In the rows, zero is written as 128.
A single turn carries every row of the set below to another of its rows. Some are shown first; where does it send the rows asked next?
j367: [105 133 153 139 134 117 127 110 117 122 116 140 144 137 111 104 131 140
  99 147 136 139 125 104  98 135 144 118 134 144 151 137 155  88 169 115]
j644: [122 136 146 149 144  91 112 138 138 103 129 141 144 141 120 102 140 155
 106 162 117 153 161 107  98 145 114 115 154 142 120 125 150 116 166 110]
j328: [144 138 144 145 136  77 110 146 138 113 121 119 135 123 148 110 145 124
 115 170 117 164 156 133 107 134 125 119 141 148 111 111 148 147 158 124]
j634: [136 135 129 145 133  98 123 147 136 106 109 103 144 111 167 131 143 112
 129 161 104 143 131 111 106 142 134 103 122 143 112 114 143 147 157 114]
j253: [134 126 138  75 131 133 144 168 125 168 118 145 105 132 127 172 115 153
 151 116 140 145 123 111 152 159 125 117 140 124 152  94 114 133 111 131]
j850: [110 150 136 159 138 126 128 131 134  99 126 112 119 124 148 122 157 119
 135 130 109 165 132  84 112 149 130 125 137 147 128 135 160 142 158 103]
j907: [117 134 136  89 134 143 141 163 134 173 110 149 110 120 116 163 117 152
 153 106 144 138 124 103 148 167 113 123 141 133 153  92 108 125 117 123]
j207: [126 140 139  67 140 131 147 160 126 165 117 152 125 129 117 177 126 153
 150 114 139 125 129 116 154 163 123 105 141 136 136  87 111 121 118 131]
j940: [105 158 158 145 118 105 126 109 135  91 151 128 124 127 123 103 126 110
 109 130 127 171 147 114 118 147 139 126 130 145 139 124 138 134 158 126]
j675: [110 142 157 144 114  99 120 126 135  90 148 139 137 127 108  90 116 130
 105 146 122 145 151 122 101 149 140 105 134 135 131 121 123 116 166 123]
j547: [131 146 138  74 140 137 146 162 125 171 119 145 112 127 125 176 133 153
 151 110 138 134 128 116 158 157 128 115 148 136 134  88 115 130 117 127]
j85: [117 129 137  76 134 134 140 160 131 172 107 154 124 123 118 162 122 151
 149 116 149 127 119 104 147 168 112 111 142 127 146  90 105 126 113 121]
j220: [121 131 133 159 133 117 115 152 133  96 118 128 138 129 130 117 139 147
 123 153  93 128 136  91  95 154 126  99 139 130 118 126 140 116 172 103]
j924: [121 151 156 137 110  83 124 124 135  98 140 118 138 117 135 104 119 105
 110 152 128 158 146 140 110 140 145 108 122 142 125 111 120 141 158 135]
j290: [124 127 137  78 138 139 153 164 131 162 116 145 113 133 115 172 115 153
 154 110 139 147 123 105 153 163 118 113 140 124 153  93 114 125 112 133]
j64: [141 135 149 133 117 102 115 134 115 140 115 123 135 116 136 105 132 126
 102 170 126 133 123 137  98 117 162 109 132 133 131 117 139 118 170 125]
j936: [121 151 145 159 150  99 118 131 136 103 128 119 126 133 139 110 146 123
 121 139 125 182 159 105 111 145 116 139 148 159 127 125 164 133 159 120]
j759: [124 136 138  80 127 133 141 166 133 181 116 148 108 115 129 161 125 142
 152 115 150 136 118 112 150 159 117 119 148 132 145  87 105 137 114 124]
j747: [125 124 139  73 134 130 146 162 131 166 115 150 116 137 118 170 117 157
 152 118 143 136 119 107 151 157 120 104 144 120 149  97 116 127 109 129]
j329: [124 140 137  80 147 141 148 162 124 161 116 145 114 131 115 175 124 158
 155 106 138 131 131 111 154 166 124 115 143 137 143  88 109 119 120 133]
j535: [126 143 146 161 140 117 128 115 121 129 113 107 123 119 136 116 130 103
 117 143 139 176 125 121 113 130 156 145 118 158 154 118 153 117 160 126]

j924 goes to j675
j85 goes to j907
And these:
j253 goes to j747
j328 goes to j644
j207 goes to j329
j535 goes to j64
j634 goes to j220

A single turn carries every row of the set below to another of its rows. Some are shown first; where does it send the rows asked next?
j617: [174 130 102 130 118 120 130 153 154 142  94 113  84]
j186: [ 97 145 102 107 139 127 120 145 158 148  88 137 143]
j82: [129 155 119 118 145 115 128 134 123 149 105 155 109]
j310: [115 140 116  86 116 126 128 127 152 102 109 102 146]
j629: [ 98 136 101 104 131 140 120 158 152 126  85 134 153]
j55: [148 119  80 152 122 137 136 167 132 123  99 123 148]
j491: [142 153  79 110 162 133 113 129 177 139  92 127 115]
j455: [142 137 101 138 133 116 131 170 146 155  70 138 121]
j446: [145 101 107 100 126 151 151 136 122 111  99 110 139]
j745: [153 140  96 143 130 128 144 168 148 102 125  86 134]
j336: [159 138 120 102 111 113 135 122 153 109 115  89 103]
j960: [145 129 124 125 141 130 135 125 147 151  56 116 124]
j441: [128 133  92 129 118 125 145 143 130 105 136 116 160]
j320: [ 97 126  98 100 112 145 124 145 126 143  99 125 118]
j528: [138 129  92 131 131 137 121 174 154 153  76 142 115]
j688: [126 152 101 127 134 110 140 156 125 142  99 112 169]
j726: [167 146 101 132 133 102 100 153 155 130  92 104 115]
j778: [125 136  68  88 130 143 150 135 175 117 104 112 124]
j217: [144 156 104 112 126 146 115 101 144 130 129 117  94]
j312: [183 124 125 102 137 124 134 145 139 126  82 121 133]
j263: [158 165 106 124 134 119 151 128 175 151  83 118 127]
j500: [156 120 106 137 154 151 102 159 156 123 120 127 134]
j10: [132 162  99 119 116 111 166 118 153 135 125 133 109]
j323: [127 119 102 143 116 153 131 130 170 107 132 107 133]
j869: [159 127 113 103 110 135 134 129 152  95 123  92 107]
j701: [162 142  94 123 131 128 125 134 177 135 140 144 114]
j672: [172 130  90  80 131 135 141 150 154 105 112 118 134]
j946: [169 153 110 119  91 117 125 143 169 109 111 106 132]
j883: [124 140 107 101  79 147 141 135 152 118 116 119 134]
j162: [125 129  97 118 145 117  98 154 128 151  82 114 105]
j508: [181 128 107 136 115 119 141 160 142 124  93 111  99]
j875: [159 156 119 128 126 107 144 139 130 132 139 102 145]
j100: [111 129 116 127 125 146 120 110 156 136 122 152 121]
j927: [110 151 114 126 129 121 166 132 115 120  97 107 125]
j254: [125 175 117 103 137 116 128 118 135 147 119 111 136]
j878: [161 136 121 119 109 128 174 133 141 135  86 107 141]
j335: [130 150  95 151 144 152 111 129 138 141 109 140 100]
j925: [154 163 108 127 149 104 142 170 118 127 107 116 117]
j415: [159 168 121 141 143 125 122 130 135 152 122 118 107]
j863: [110 128  77 145 129 152 126 139 134 112 118 136 133]
j111: [160 120  80 144 115 158 118 132 144 116 116 127 100]
j884: [124 126 118 139 152 147 128 156 117 113  92 103 141]
j49: [107 139 109  87 123 139 122 122 161 111 122 110 135]
j914: [111 135  90 115 138 141 146 120 168 146  73 112 119]
j278: [134 113  81  93 157 152 114 134 144 112 103 123 123]

j441 goes to j875
j491 goes to j278
And these:
j186 goes to j49
j310 goes to j336
j726 goes to j162
j10 goes to j701
j914 goes to j778
j688 goes to j254
j82 goes to j100

A single turn carries every row of the set below to another of its rows. Some are shown first; where does it send the rows asked next?
j557: [121  98 148 132  78 138 130 175 101  97 131 112 162 126 128 117 131]
j444: [143 102 163 171 103 126 105 137 132 153 128 106  93 133  96 128 127]
j615: [105 123 116 137 134 101 124 119 115 139 138 106 137 102 140 131 115]
j626: [141  86 135 162 100 114 118 127  97 144 140 106  92 118 110 120 127]
j334: [123 109 157 192 122 115 143 101 100 116 138 120 149 126  99 104 125]
j134: [136 100 139 163  93 138 128 105 110 156 155 148 129 137 112 112 150]
j743: [124 110 156 133  86 145 124 184 113 100 132 111 161 133 126 122 126]
j325: [145 128 154 157 127 131 101 160 135 139 145 108  94 139 122 130 109]
j804: [122 113 165 140 132 101  91 101 137 119 106 117 140 125 128 126 146]
j141: [124 105 149 136  85 147 125 188 120 100 137 110 157 129 129 125 122]
j171: [122  86 155 149  67 142 129 171 116 107 122 112 156 124 110 121 137]
j835: [139 134 143 146 122 153 118 137 129 143 171 147 131 150 134 122 128]
j790: [137 120 160 165 106 151 118 123 138 154 150 148 133 153 110 121 142]
j9: [125 119 139 173 134 118 147 115  90 105 154 122 148 121 127 103 114]
j313: [109 145 141 142 144 114 113 132 147 142 131 101 139 119 131 141 112]
j829: [103 105 131 156 113 102 128 100 117 149 117 101 140 105 113 128 131]
j21: [120  89 160 144  72 140 127 169 105 102 122 112 158 125 109 116 139]
j438: [131 133 175 193 130 126 131 118 129 116 135 121 152 141 100 109 120]
j6: [125 125 159 130 142 104  93 111 137 112 118 116 142 126 140 128 139]
j208: [121 103 150 136 127  94  99  96 120 115 113 115 138 116 134 123 148]
j20: [125 105 169 146  78 144 120 176 122 105 119 111 159 134 112 125 134]
j26: [138 113 127 144 124 120 116 148 103 135 155 110  91 121 141 121 108]
j88: [128 141 160 172 149 127 134 132 121 101 150 123 149 138 125 110 107]
j714: [122 102 162 146  74 148 122 183 129 109 127 111 155 131 113 130 130]
j436: [108 128 156 161 124 109 113 115 150 154 108 100 142 120 102 137 128]
j757: [123 115 144 127 137  94 101 103 120 111 121 116 139 119 149 124 136]
j131: [134 110 125 144 109 142 130 121 102 143 170 149 130 133 139 112 135]
j306: [120  93 143 137  73 137 131 178 108 103 132 110 156 120 126 122 128]

j26 goes to j325
j438 goes to j334
j714 goes to j171
And these:
j134 goes to j131
j804 goes to j208
j436 goes to j829
j743 goes to j20

